The same turns and mirrors carry the whole set onto itself and the rows of a family onto each other. Which other rows belong to the same family as each row named below? List them in the order they appear above.
These 16 rows form 4 families of 4 rows each.
k_393: [ 33  -4   3   9  20   1  44  -3   5 -29  21  -8  15 -40  27  25  -4 -17
  29  27  11]
k_253: [ 20  16  17  -4  41   5  30  12  39  -4   7   5  32 -38  13  39  -7 -26
  -5  24  -1]
k_306: [ 41 -16 -34  -8  15   2   5  19  -2  17   4   7  31  18 -30  18 -35  35
 -18   2 -43]
k_6: [ -9   2 -19 -42  -6  11 -50  17 -36  -5  -4  21 -29  -5 -13  -1 -18  22
 -20 -30  20]
k_7: [ 47  18 -26 -16  12  24   2   2 -20  32  -7 -22  26  27 -24  13  -8  12
   5   3 -32]
k_871: [  0  19 -10 -34 -29 -13 -21  -9 -25  -7 -19  10 -37  10   2  -1   6  14
 -32 -44  -6]
k_712: [ 12   7 -39   2   8  20  -6  -2  -5  24  13  -6  43  18 -38  12 -44  17
 -16  10 -34]
k_768: [ 30   7  20   2  34   7  35 -10  17 -31  -3 -27  18 -33  26  31   5 -12
  18   0  -9]
k_155: [ 12   1   8  15  13  -3  34  -4  35 -12  -4 -10  13 -31  41  41 -17 -21
  18   7  -1]
k_305: [  8  20 -22 -32 -14  -4 -16  -5 -47  -6  -3   5 -39   7  16   4   1  30
 -33 -29  25]
k_315: [ 34  12 -43  -9   5  10  22  16   1  42  26 -20  27   4 -37   8 -22  24
 -22   3 -28]
k_595: [-34 -21  33   7  39 -21   5  -4   9  -6  16  40 -12 -14 -48  15  -8  -7
  -6 -16  33]
k_102: [-39 -37  34 -15  43 -13  19 -12   1 -21   3  35  -9  -7 -26 -14  -8   5
   1 -29  28]
k_673: [ 23  18 -17 -42 -14   0 -34   0 -43 -18  -1  20 -35  12 -13  -2   3   2
 -32 -22  10]
k_576: [-48 -17  27   2  33 -16   5 -10  10   0  26  12 -21 -13 -32 -21  -1 -21
  -1 -12  34]
k_281: [-23 -24  22  -9  35 -15  21 -30  12   4 -10  32 -18 -24 -17   2   4  -4
  -1 -26  63]

Same family as k_6: k_253, k_7, k_281
Same family as k_155: k_315, k_102, k_673

The same turns and mirrors carry the whole set onto itself and the rows of a family onto each other. Which other rows belong to the same family as each row named below? List them in the order they appear above.
These 30 rows form 5 families of 6 rows each.
k_837: [ 44 -17  11 -39 -24 -20 -13  24  30  -5  24 -10  -1   7  82   6 -32]
k_199: [-17 -35 -59 -34 -45 -34 -28   4   0  20  -7  -2   9 -14  -5  10 -38]
k_868: [ -3 -27 -55   7 -15 -24 -49 -24  48   1   3 -38  42 -14  25  -9 -30]
k_486: [ 65  14  -6 -31 -52  -7   5  27  14   4   1   3  -7  37  22   1  -3]
k_687: [ 81 -33 -35 -16  -3 -13 -10   0  33 -26  -5 -17  -1  15   8  29 -11]
k_527: [ -4  14 -44 -33 -53 -18 -71  11  36   8 -20  -6  16   2  29  -1 -10]
k_32: [ 23  -8 -16 -42 -31 -14 -79   6  61 -20  13 -28  24  -8  39 -35 -45]
k_292: [ 48  -8 -28 -36 -17   0 -78 -26  30 -18 -38 -30  21  -5  -2  -8 -25]
k_923: [ 43 -36 -15 -16 -41  -3  -7 -15  20   7 -23  10 -25  18  15  42 -21]
k_351: [ 29  10   5 -26 -60 -15 -17  43  44  -4  15  -3   6  15  58 -32 -40]
k_738: [ 20 -54 -37 -39 -22 -31 -36 -39  37  -1   0 -31  24 -43  -5  -9 -38]
k_531: [ -5   7 -12 -26 -41 -28 -11   1  10  12  28 -42  56  -3  27 -55 -41]
k_66: [ 36 -10   3 -29 -18  13 -34 -27  26  -6  25 -54  25  -3   0 -60 -52]
k_578: [ 40 -28 -14   1  -6 -14  33 -20  16 -14  15 -49  41 -12   9 -22 -44]
k_375: [ 29   7 -39 -47 -41  15 -58  19   7  -3 -11  -7 -24   6 -21  -8 -26]
k_181: [ -3  18 -25 -16 -60   2 -19  32  -2  31  21 -11  -1  14   2 -47 -34]
k_86: [ 76  -8  21 -30 -23 -18 -14   3  37 -22   7 -25  31  28  50 -16 -27]
k_420: [ 18 -30 -29 -34  -1  -9 -86 -16  25   3  -4 -34  16 -20  42 -10 -41]
k_902: [ 13  -7 -37   6 -39 -23  47  19   3  14  15 -20  17  -3  10 -12 -23]
k_508: [ 52 -50  -4  -3 -36 -38 -25  -9  63   3 -14   1  12   0  58   6 -37]
k_723: [  9 -17 -73   4 -22  -4 -35 -15  13  15 -15 -20   7  -8 -20   9 -13]
k_994: [-11   4 -15 -20 -41  -8  11   9  -8  40  32 -28   4 -18  32 -36 -31]
k_124: [ 32  10 -21 -30 -33   2   0 -11 -17  16   3 -41  24  -5 -37 -45 -26]
k_662: [ 79  -1  15 -38 -27  26 -11   0  18 -25  -7 -22 -14  12  -4 -17 -42]
k_243: [ 48 -46  -7 -22 -22 -10  24 -37   7  18  36 -27   7  11 -15 -11 -27]
k_614: [ 15  -4 -53 -34 -31   2 -66   2  11  30 -10 -12 -28 -24   9   4  -3]
k_451: [ 91 -17   0 -37 -16   2  -6  16   6   2  -3  -7 -30  -1  24   4 -18]
k_510: [ 37 -21 -37 -10 -30 -40  -9  28  53 -16  13  -3  11  17  55  26  -7]
k_11: [ 15 -43 -19  -6 -36 -47  13   9   9  36  42  -8  25  19  29 -24 -38]
k_2: [ 40 -24   0 -19  -1   0  -3 -19 -16  23  11 -48  17 -22   5 -50 -53]

Same family as k_124: k_486, k_527, k_292, k_531, k_86
Same family as k_994: k_837, k_420, k_614, k_451, k_2
Same family as k_578: k_868, k_687, k_902, k_723, k_510
Same family as k_923: k_199, k_738, k_508, k_243, k_11

The same turns and mirrors carry the whole set onto itself and the rows of a family onto each other. Which other rows belong to the same family as each row named below? List them in the order they appear above.
These 32 rows form 4 families of 8 rows each.
k_349: [ 33 -14   8  17  10  10  -2   1 -30   2  -1  14  14 -15  32 -30  58  10
 -40 -12  -4]
k_645: [ 31  -9   4  22  28   8  -7   1 -35  24   4  21  19 -33   3 -32  16  -8
 -45  11 -18]
k_798: [ 25  25  22   6   7 -12  -9  39  -8 -45  28  21 -46  -7   0   7  39  -8
 -11  27  15]
k_37: [-13  45   4  22  18  -6 -28  -6  15  -4 -22  -3 -15 -45 -25 -26  29  -9
 -49  27  -4]
k_409: [ 39 -11  37  21  -8  23  10  32 -29 -16  13  -7  -5  37  28 -11   3 -19
  14  -8  20]
k_879: [ 31  10  44  29   5 -12  26  14  31  14   2 -20   1  19 -36  11   3   6
 -30  52   3]
k_724: [-18   4  -3  23  -1   5   9 -23  10  29 -33 -29  49   8  -1  -9 -15   9
   0 -26 -23]
k_83: [-34  39  -5  -2  26  -7 -15   2  26   8 -33  12 -26 -23 -37  -8  22   4
 -33  10  -9]
k_62: [ -1  48   8  -7 -20 -12   0   7  41 -34  10 -36 -15  31 -12  12 -34  10
   8   5   4]
k_419: [ 41 -10  23  32 -18   0  20  17 -24 -26  28 -22  29  20  39   5   1  -4
  25  -9   2]
k_27: [ 24  36   4   0   7 -12 -17  39 -11 -30 -11  45 -38  -1 -11  17  29  -7
  -2  34 -14]
k_161: [-36  28 -14 -26   1 -15 -10  29 -22 -32 -17  34 -14  -3   6  -8 -13  -7
  -1 -23  16]
k_643: [ 41   2  33  56   7   7  14 -13  24  16  15 -37  19   3  -8   6  38   3
 -13  23 -23]
k_43: [-17  -9  16  26  -2   3  21 -25  15  17   2 -54  39   0  13 -22  -5   8
 -10 -30   7]
k_774: [-23  35  15   3 -23 -15   8  16  40 -41  -8 -29 -12  32  -4  28   6  11
  34  -9   7]
k_957: [-29  -4  -8 -19   4 -19 -12   4 -19 -43 -22  29 -23   1  21  -3  21  -6
  25 -28  16]
k_355: [-25  29  16  -5 -12 -24  -4  21  38 -13  -9 -26 -15  10 -25  21 -34   0
  34  24  -9]
k_491: [ 20 -17  25  36   9 -11   3  11 -38   8   4  34  -6 -21  17 -14  45   3
 -28 -25  20]
k_564: [ 17 -11  14   7  -9  -2  37  23 -11 -14  19  -2  21  43  23  23  -6   7
  35 -24  -5]
k_93: [-38  21  -6  -5  -2 -20   3  19 -24 -33  -1  27  -6 -11  11 -15  -1  18
  33 -43  -1]
k_134: [-13 -11 -22  12   2  -4  14  -2  22  10 -22 -39  50 -16   3 -13  10  24
  21 -27   5]
k_225: [ 40  21  32  32  -1   7   2  16  24  28  12 -41  21  -6 -13  -7   6  21
 -31  37 -27]
k_19: [ 23  25  47  -3   0  -6 -22  23 -12 -25  12  26 -51  11   0   4  14 -11
 -27  36 -15]
k_971: [-24   9  -9  15   0  21   2 -12  13  27 -32  -8  50  -6  -4 -21  23  -5
  10 -40   3]
k_92: [-24  16 -23  -3   0   8 -20   2 -25 -32  -9  13   2 -21  34 -14  22  -5
  19 -46 -10]
k_558: [ 18 -28  26  19 -10  -9  19  35   2 -19  42 -22  -1  45  25 -16   2  -4
  21 -11  -2]
k_972: [ -9  41  -4  -4   9  -2 -25 -11   6   6 -51   9  -1 -51 -21   5  24  14
 -23  23 -13]
k_361: [-30  36 -19   3  12 -31  -5 -14  34   0 -16  -3   8 -39 -30   5  20  21
 -24   8 -29]
k_262: [-16  48  -9  -5  -4   4   2   4  42 -26  -7 -40   9  19 -20  15 -20  -4
  15  25 -27]
k_819: [ 31  29  22  17   8 -27   4  25 -14 -44  31   4 -44   7   0  19   0  -1
 -20  38  -9]
k_537: [ 46  10  26  34   6  11   3  -4  26  19  -2 -35   8   9 -11  11  27 -17
 -42  47  -8]
k_80: [  6 -17   8  36  26   4   0  11 -36  15 -14  30  18 -33  11 -14  55  -8
 -15  -5 -10]

Same family as k_645: k_409, k_879, k_27, k_43, k_774, k_92, k_361
Same family as k_349: k_957, k_355, k_134, k_225, k_19, k_558, k_972

